One turn moves every row onto another: examples first, then more rows asked:
K_966: -14, 1, -3, 4, -17, 5, 6, 4, 10, 0, -11, -13, -5, -1, -26, 10, -4, -5, 15, 4, 6, -15
K_601: 8, 20, -5, 0, -20, 7, -12, -3, -6, 4, -17, 8, 4, -15, 5, 9, -1, -13, 9, 21, 16, -8
K_162: -15, 9, -2, 1, -13, 7, 7, 10, 12, 2, 0, -20, -2, -1, -26, 5, -9, -10, 15, 4, 10, -4
K_781: -11, 7, -8, 5, -7, 7, 15, 17, -2, 5, -1, -14, 17, 3, -21, -2, 1, -7, 12, 18, 18, 4
K_182: -7, 4, 0, 7, -6, 1, 16, 12, 9, 4, 4, -16, 10, 11, -23, 6, -8, -8, 12, 12, 14, -4
K_372: -18, 13, -10, 0, -14, 12, 8, 15, 3, 4, -4, -17, 4, -9, -24, -1, 0, -7, 14, 11, 13, 4
K_521: 1, 4, -3, 21, -12, -5, -10, -4, 11, -2, -6, -20, 7, -2, -10, 16, -6, -2, 9, 12, 20, 15
K_740: -6, -5, 0, 11, -8, -1, 16, 8, 6, 3, -7, -9, 10, 15, -22, 9, -3, -5, 11, 12, 12, -15
K_236: 2, 4, -5, 23, -10, -5, -8, -1, 6, -1, -6, -18, 13, -1, -8, 13, -4, -3, 8, 16, 23, 18
K_80: -2, 7, -9, 20, -13, -1, -11, -1, 4, -1, -9, -19, 12, -7, -9, 10, -1, -2, 8, 15, 22, 21
K_66: 10, 9, -4, 7, -16, 12, 2, 0, -9, 1, -21, 11, 7, -6, 0, 1, 6, -18, 6, 34, 17, -2
K_92: 16, 12, 4, 5, -13, 0, -5, -4, -1, 5, -11, 8, 8, 1, 5, 14, -8, -14, 7, 22, 17, -15
K_295: 14, 15, -2, 4, -14, 4, -5, -1, -8, 6, -14, 10, 13, -6, 7, 8, -1, -13, 5, 26, 19, -9
K_906: 11, 8, 6, 6, -20, 7, -3, -10, 7, -2, -17, 6, -10, -3, -4, 12, -8, -20, 10, 20, 10, -13
K_967: -20, 6, -14, 2, -19, 12, 6, 11, -2, 2, -17, -11, 4, -11, -24, 0, 7, -3, 13, 11, 9, -5
K_297: -3, 7, -6, 19, -15, -1, -14, -3, 9, -3, -8, -21, 5, -9, -11, 13, -4, -2, 10, 11, 19, 18
K_263: -11, -1, -11, 9, -10, 5, 16, 14, -7, 4, -13, -7, 18, 4, -20, 0, 8, -3, 10, 21, 15, -4
K_911: 17, 4, 6, 11, -13, 4, 4, -4, 1, 1, -15, 10, 4, 6, -1, 9, -4, -20, 7, 30, 16, -10
K_433: 11, 16, 2, 1, -19, 4, -12, -6, 3, 3, -14, 6, -2, -9, 3, 14, -9, -14, 9, 15, 14, -14
K_387: 4, 13, -2, 3, -23, 14, -6, -5, -2, -1, -23, 8, -7, -15, -3, 4, 1, -20, 10, 24, 11, -5

K_182 moves to K_162
K_433 moves to K_601
K_263 moves to K_740
Where do these go?
K_80 moves to K_236
K_387 moves to K_66

